One vector is turned by the same rotation once a tick. Each row is the vector after some number of ticks, and that number follows the row.
The counts run from 0 to 434.
[  2.6   3.1  -6.8   4.5 -31.4  24.5  25.7  17.5  -3.3 -21.6 -16.5   6.7
  -5.4  -1.4 -28.9 -28.0   9.8 -19.2  11.2  13.4  18.3 -12.9  -7.2 -11.1
  24.9  15.6 -37.3  -9.4  -1.8  -7.2 -14.1  12.4  12.9  19.2  26.2  14.8
   4.2 -17.6 -13.9   1.2 -34.0  -3.6  36.8  19.2  26.8  -4.0   6.7  26.2
  16.5  10.0  29.3  -6.8   4.4]
344
[ 12.2 -26.0  -3.4 -43.1 -18.7 -34.4  11.1  31.2 -30.4  -7.6 -14.6 -10.4
 -10.2  10.0 -39.6 -17.5 -15.0  -8.6  14.1   8.7  16.6   1.1  15.2  -5.8
  13.9  11.4 -18.0  -3.6   2.9  -2.6  -7.0  -2.9  -4.6 -10.6  26.3  10.4
 -32.1 -20.4 -25.8 -11.7  11.6  -5.3   4.1   1.6  32.0 -35.6   6.5  31.7
   6.1  18.5   4.7   5.5   4.1]
169
[ -4.9  -6.5  -4.0  -4.5  -8.6  15.3   5.4  22.9   1.5  -5.7 -11.8  13.4
 -18.4   7.3 -12.2 -29.0   5.4  -9.4  17.1  23.5  -9.3 -27.2  19.3  -6.3
  11.0   8.1 -18.4  -0.5  22.3  -5.5  15.5  45.8  23.2  38.6  12.3   0.6
  -0.7  -3.0   3.6  -6.4  11.5 -17.9  11.1  34.7  29.3  14.2   1.7  18.7
  22.3  -6.6  12.9  -7.6  33.5]
373
[ -6.7 -30.5   0.0  11.8 -29.2   7.2  -2.2  20.3 -11.2   3.8 -26.2  12.8
 -19.3  -7.2  -6.0 -19.8   9.3  -7.6  -5.0  24.7 -21.5 -25.2  18.6  -9.4
  -5.5  23.6 -13.6  15.4  -5.4 -10.3 -19.0  37.2  21.6  22.0  -8.0 -10.8
  -4.0  -2.7 -44.1   8.6 -30.9   9.0 -19.8  13.2  17.2  -6.7  -4.6   8.4
  -7.4 -33.0   1.6  22.9  24.3]
244
[-13.9 -11.3 -30.4 -17.4 -14.1   3.9   5.3  18.8 -27.0  -0.7  -0.5  -2.3
  11.4   8.8 -38.5 -29.2 -36.4 -23.1  -0.8  -0.2  -2.6  -8.7  34.4   7.2
 -13.6  -5.6  15.9  10.7  27.4  -1.2 -16.3  25.6   5.2   5.2  28.2  22.3
  -6.3 -11.2 -14.6  -1.4  10.0 -23.0  -1.7  15.2  11.8   2.0   5.8  52.2
  17.9   2.3  -6.4  -5.4   3.2]
89
[  3.2 -15.5   4.0  11.1  -8.5   8.6  24.5  17.3  14.5 -17.1   3.1  36.3
 -14.0 -12.3  -9.9 -10.0  17.0 -23.3  -7.9  -5.9 -15.3  -2.9   3.2 -16.3
 -40.7  64.3 -39.7  15.8   8.3  14.6   9.8  19.6  16.9  17.3  -0.7   0.7
 -12.4   2.5   5.2  -6.4 -13.6  -9.4  -2.5  19.3   3.5  29.3  10.7  18.4
  19.2   5.5  -8.0  -5.7  15.6]
282
[-11.0 -18.7  -7.1  23.2 -31.3  20.5   9.9  22.4 -11.9 -12.0 -15.9   9.1
  -7.1 -17.4 -31.2 -24.5   5.6 -23.8  -4.2  17.0   1.3  -1.6  14.0 -10.2
  10.3  21.0 -29.5   4.5 -10.1 -10.8 -20.3  31.8  25.5  28.6  16.2   0.0
   1.6  -4.6 -28.6  -1.9 -43.3   1.1  11.1  22.0  22.9  -8.7   4.7  16.3
   4.0 -23.2  22.9  18.0  15.9]
294
[ 31.9 -41.9   2.9 -35.6 -23.3 -26.1 -13.7  37.4   1.9 -12.6  -1.6  -1.2
  -4.7   8.3 -17.4  -4.2  11.4   7.2 -12.2   9.9 -26.4  -3.9   7.6  -3.9
   0.7  12.5 -12.0   8.9  -9.3 -11.4 -23.5   8.4  -4.5 -16.5  -7.5  -6.6
 -11.4 -18.2 -45.6  31.6 -16.6  15.9 -30.3 -26.2   6.0 -24.9   4.4   9.1
   5.6 -10.3 -22.5   5.1   9.7]
211
[  8.3   0.1  -7.9 -16.8 -26.7 -20.4  12.0  21.6  -1.6   9.9 -19.7  14.1
 -16.9  13.0  -7.1 -16.1 -22.3 -20.6  -7.4   4.3  11.6 -16.3 -11.6  -4.8
 -39.0  28.4  -9.9  -4.4  17.9   2.2  -5.6   1.3   3.5  -0.2   6.0  20.1
  -9.6 -38.9 -33.4   0.8  14.9 -11.3  20.4  32.6   2.9  -9.8  -7.1  50.6
  -8.0  26.2 -13.5 -11.7  17.4]
188
[ 19.2  10.2  -5.2 -10.6 -10.7   7.3  30.3  15.4  23.5  -8.1 -26.0  12.0
  -1.3  11.9   2.2 -29.6   6.6  -9.0  21.9  17.4 -35.0 -37.4 -12.5 -14.1
  18.7 -24.4   9.4   4.4  10.7 -20.8 -22.6  21.2  15.2  -5.7  17.8  19.2
  -3.3 -30.9  -8.3  31.7  -3.8   2.1 -12.9 -13.1  23.1 -10.8   9.2  10.0
  -5.8 -10.2  11.4   1.9  29.9]
20
[ 27.1 -14.4  -3.5 -18.0  -8.3  -3.5  22.1  11.7  24.4   2.7   1.1  27.4
  -2.4 -30.8   0.6  -8.7   1.1   2.4 -29.1  18.1 -25.7 -17.7  15.9 -16.1
 -42.1  39.4   5.3  32.4 -26.4   2.5 -11.1  18.3  -9.3 -13.9  -2.6  -8.0
  23.3  -4.4 -20.1   9.2 -23.5  16.2  -2.9   7.0  -5.4 -14.1  23.1   7.3
  34.7   8.1  -8.5  -8.3  -3.0]
271
[ -2.3 -40.4  -2.5 -29.1 -39.9   6.5   3.2  29.2 -28.5  -7.2  -5.4   9.5
   0.5  24.2 -10.9 -10.1  18.6   2.7 -13.8   1.7 -10.4  -6.8   3.7   7.9
   7.5  56.5 -43.0 -11.0  20.2   6.2  -6.6  10.7   8.4  31.4 -12.6  -8.3
 -27.9  -8.9 -25.6 -14.2  -7.4  -3.3  28.3  12.8  -5.0  11.9   4.8  17.5
 -10.8  -2.5   0.4  -2.3  12.9]
154
[ 18.8 -18.1  -3.6 -24.8 -13.8  -7.9   1.5  31.3  15.2 -39.3  25.6  -2.6
  -4.1  -2.7 -40.3 -18.1   7.7  -8.8 -11.9   0.4   1.5   9.4  15.7   0.8
   3.2  14.4 -25.3  -3.1  20.0  10.8   7.6  18.6 -11.2  12.9  11.0  -0.2
   2.0  -7.5  -6.9   5.2  -7.6 -14.1   3.0  12.0   6.0   4.9  15.9  24.9
  58.8  11.9  -1.4 -31.3  -6.5]
359
[ 26.0  -4.1   1.4 -36.3  -8.9  -7.1   7.4  10.7  45.9 -19.3   7.8  27.9
   0.7 -40.8  -7.6 -25.2  -8.9  -3.7 -30.7  14.1 -23.6 -13.7   5.7  -6.1
 -23.8  16.1  20.7   2.9 -14.7  -3.4  -2.7  21.4 -10.7   1.9  14.6   9.4
  24.8 -16.5 -19.1   6.2  -4.3  13.6  -0.2   9.3  -9.7 -15.7  24.0   8.5
  37.9  -6.7  -3.5 -23.8  15.1]
319
[ 24.9 -42.6 -12.2 -45.6 -14.1 -19.0 -22.3  33.1   2.3   5.5   1.2  -5.7
  -2.8   8.2 -14.3 -16.7 -12.7  18.9 -18.8  16.8 -18.8  -1.7  25.8   3.8
 -16.5  21.6   6.8   3.2  -6.6   8.5   4.8  38.4  16.1 -15.0 -17.7  -5.2
   4.2 -14.6 -15.8  14.2  20.3  -6.6 -17.5   7.0 -11.6 -29.0   1.6  24.0
  18.7  18.2 -20.5  -9.7  11.2]
181
[ 14.8   8.1 -13.5   7.9 -19.2  32.7  36.8   7.4  24.1  -2.8 -25.7  14.4
  -2.7  10.7  20.9 -33.4  22.6  -0.2  10.7  11.8 -33.8 -39.8 -23.2 -12.4
   8.2   1.5  -5.7  11.2  15.9 -13.6 -24.5  13.4   9.1  -3.1  -5.5  18.5
   2.4 -25.6  -9.5  35.0 -29.1   9.8  13.6  -4.1  19.1  16.9   8.4  26.4
   1.2   1.7  11.7 -11.5  17.6]
18
[ 17.2   9.7 -13.7  -1.5 -15.1  22.6  34.6  10.1  22.1  -7.1 -29.5  19.0
  -2.2  13.9  10.7 -30.8  13.7  -7.7  17.4  14.9 -31.5 -42.6 -19.1 -18.8
  15.0  -8.7  -0.9  11.5  13.1 -23.5 -19.9  16.1  17.5  -7.4   6.6  19.8
  -2.5 -25.7  -5.4  31.5 -19.5  11.1   0.8  -5.2  21.4   0.5  11.7  18.8
  -9.1   0.1   9.6  -8.8  19.7]
19
[-21.7 -11.7 -23.7   7.5 -22.8  28.7  12.8  17.6 -15.3  -1.4 -15.8  -3.6
   8.0  30.2 -20.1 -27.5   0.5 -18.5   7.7   5.8 -16.7 -16.4  12.5   3.3
  -3.5   6.8 -12.7   3.9  36.3  10.1 -16.5  40.8  29.0  15.7  -3.8  13.3
   1.0 -18.5   6.9   7.8 -10.2 -33.2  13.0  14.6  -2.3  22.0  -5.6  39.9
  -4.4   1.0  11.3   1.9  24.8]
58
[  4.9 -39.0   9.0 -29.6 -15.5 -27.2  11.4  31.9   2.2  -5.3 -12.9  -8.4
 -15.9  13.6 -17.4 -16.8  14.9 -11.0   5.0  19.3  -3.2  -2.9   3.3 -13.0
  -1.2  38.9 -31.6  -7.3  -1.0  10.9  17.3  19.3  19.5   1.7 -10.1  -6.4
 -26.5 -28.9 -12.2  -7.7   9.1 -27.7 -12.8  -1.7   1.5 -28.1  -0.7  14.7
 -15.4   9.5  13.7  19.7  36.7]
200
[ 18.4 -23.6  -7.3 -43.9 -31.0   5.0  18.2  13.6   3.7 -21.5   7.0  17.6
  26.5   2.7   0.6 -15.4   6.2  -5.7 -18.6 -11.2 -42.8 -12.7 -17.1   5.6
  -2.4  30.9  -1.7  -5.2  10.6  -1.1 -32.0 -11.5  -4.7  -5.7   1.1   7.4
 -19.6 -16.6 -31.7  15.4 -10.5  20.8   2.8 -37.7 -15.3   5.2  24.4  14.9
 -14.4  -8.1 -15.2 -10.5   8.4]
113
[ 37.1 -24.2  -5.8 -46.5 -19.6  -5.4  21.2  15.1 -15.1   2.9  -5.1   9.4
  -3.9   3.7   3.0  -8.3  12.2  20.9 -11.0  13.8  -1.5 -19.8   2.0  -4.8
 -12.1  57.7 -22.5  16.6  -1.1   8.9  -7.9  -6.3 -19.1 -12.1  -5.4  -8.8
  -6.6 -10.0 -13.9   4.7  -6.9  10.7  32.9   5.0  -2.7  -7.2  19.1  24.2
  17.1  37.0  -6.1 -25.4 -16.8]
173
[ 31.2 -32.5  -0.8 -51.8 -22.0 -23.5  19.9  20.7 -14.5  -2.1   0.9   0.3
  -1.2   1.5  -9.2  -9.1   5.1  13.4 -18.1  10.5   7.4  -9.0   7.5  -2.9
  -8.0  47.3 -18.3   8.1   1.9  14.9  -4.3 -10.7 -22.5 -14.1  -1.8  -8.1
  -8.1 -17.6 -23.7  -1.9  -7.0   0.3  30.3  -2.9  -1.9 -15.8  22.0  22.4
  23.3  33.5   0.8 -17.7 -15.5]
172
[  8.0  -5.4  -6.8 -27.5 -17.3   0.1  37.8  19.6   2.7 -24.0  -5.7  13.9
  15.4  14.3 -12.1 -13.0  -6.9 -26.2  10.9 -11.7 -23.0  -5.0 -22.3  -9.8
 -11.1  32.1 -14.7 -12.1  25.2  -0.2 -15.4  -7.3  16.1 -12.4  23.0  29.8
 -35.5 -32.1   5.9   1.5  14.2  -5.6  15.0 -24.6  -5.8   0.7  12.3  32.1
 -28.3  18.4   0.2   4.2  24.4]
110
[ 21.5 -13.9 -14.6 -37.8  -9.4   7.3  -1.6  31.7   5.2 -11.4  -4.1   8.2
   6.1   5.6 -14.4 -14.0  18.6  20.4 -13.1  24.1 -43.7 -34.3  28.4   4.0
  29.0  -6.3  -2.8  13.7   5.6 -11.5 -13.7  31.9 -15.1   7.7  -0.4 -16.0
  19.8  -0.5 -14.0  30.8 -23.1  11.8  -3.2 -12.4   9.4   5.1  20.0   0.0
  41.2  -5.3 -15.8 -19.7  -2.3]
400
[ 12.4 -37.6   9.9  -3.6 -19.8  -5.9   7.7   9.5  16.7  -1.3 -10.7  22.5
 -16.9 -13.7  16.3 -17.7  18.2  -0.6  -7.7  16.3 -39.1 -19.9   4.4 -15.6
 -20.0  32.5  -5.3  24.8  -7.7  -7.9  -9.1  23.4  10.7   8.8 -18.7 -12.5
 -12.6  -5.5 -38.2  13.4 -16.6  16.0 -35.9 -10.9   8.8  -6.6   5.0   3.4
  -3.0 -29.6  -6.8   8.1  26.2]
242
[  1.2  -6.9 -20.3 -17.3 -12.8  19.6  30.1  14.7  -6.4  -0.5 -24.2   1.2
  15.3   8.1 -13.9 -30.4  -3.9  -6.6  22.1  17.5 -40.0 -26.6   7.8  -6.9
  17.9 -18.5  13.4  14.5   7.2 -15.9 -31.4  23.9  22.4 -12.2  21.4  17.1
 -15.6 -18.2  -8.0  17.6  -7.2   7.1 -12.0 -24.7  24.5  -7.8  13.5  17.5
 -14.7 -15.8   8.2  20.4  20.2]
69
[ -3.6 -21.9  -7.8 -36.3 -13.6  -8.7  20.2  22.6  -9.6 -17.9 -10.4 -13.6
  17.6   4.8 -34.0 -28.0  -8.6 -16.4   0.3  16.2 -31.7 -13.1  21.0   2.6
  28.0 -14.5  10.8   0.4  11.7  -3.1 -20.7  17.3   6.4   0.8  27.8   6.1
 -18.9 -25.1 -18.4  10.6  -6.2 -11.0 -15.1 -29.5   9.3 -20.8  19.2  15.8
  -1.9 -15.9  20.6  14.2  20.8]
71
[  0.3 -16.4 -18.9 -21.2 -18.4  27.2  45.5  17.7 -37.4  -5.8  -7.0   4.5
  12.4  16.1 -15.0 -13.8  19.8   2.4   8.5   2.6 -14.0 -19.7  21.3  -5.6
  11.5  32.9 -30.6  23.5  18.4  13.1 -16.9  12.5   2.6  -4.3   9.4  -5.5
 -11.8   2.0  19.9  -3.9 -25.1  -8.4  23.6 -14.0  18.8  17.6  24.1  21.8
  13.3  23.2  14.5  -3.7 -14.2]
76
[-17.1 -14.3 -28.1 -18.2 -15.9  13.6   0.8  22.7 -36.4  -4.7  -0.7   4.2
   7.1   9.0 -38.0 -24.3 -29.5 -16.5   1.9  -0.4 -16.8 -16.9  41.3   9.0
  -8.3 -10.0   7.7  17.1  30.4  -6.4 -19.5  32.0  12.9  12.6  27.4  13.7
 -12.6   1.8 -14.7   0.8  10.1 -12.5  -3.7  12.7  24.2   5.9   7.3  41.9
  18.1 -11.1 -14.7  -4.1   2.6]
88
[ -1.3 -21.7  -5.1 -10.1 -22.8 -16.8   0.8  25.1 -29.4   2.7  -6.7  18.7
 -30.6  20.2 -10.3  -7.8  -9.7 -17.2   2.5  -1.4  13.7 -20.3  11.9  -3.4
 -26.0  31.1 -26.7   5.6  32.4  -6.3  -2.0  12.3   9.0  15.8   0.3   4.4
 -17.4  -7.0 -32.2  -7.8  12.1  -8.1  13.9  41.2  22.5  12.0  -8.8  49.7
   2.8   8.1 -19.4 -11.7  11.9]
186
[ 23.2  21.4  -0.4  -9.4   0.7  -9.4  31.4  13.6  26.7 -23.5  -7.2  39.9
 -14.2 -26.9 -19.2 -12.6 -17.3 -25.7  10.0   1.5  -1.9 -17.8  -0.5 -22.2
 -19.0  14.9   2.5   9.2  -6.2 -15.1  -4.4   3.1   3.2  -4.3  47.4  29.6
   3.9 -14.8  -6.9   0.0   1.5  10.0  12.6  14.3  29.2  -5.6  17.5  27.7
  29.4  17.5  -8.9 -14.3   9.1]
316
[ 10.7 -11.2  -3.2 -31.3 -21.7   7.4   5.2   2.0  -8.2   6.8 -16.5  38.5
  -6.9  -3.2  23.7 -23.1  -0.4   5.7  -5.8  10.0 -37.4 -39.0  -7.1   1.4
 -15.9  38.7  14.1   5.0  14.5 -17.4 -11.9   7.3   5.1  18.3  -4.2   7.8
 -15.8  -5.2 -37.7  -0.2  10.8  27.3  22.1  14.0   4.7  12.8  15.3  14.8
  -7.0 -16.1 -19.6 -18.3  16.3]
145
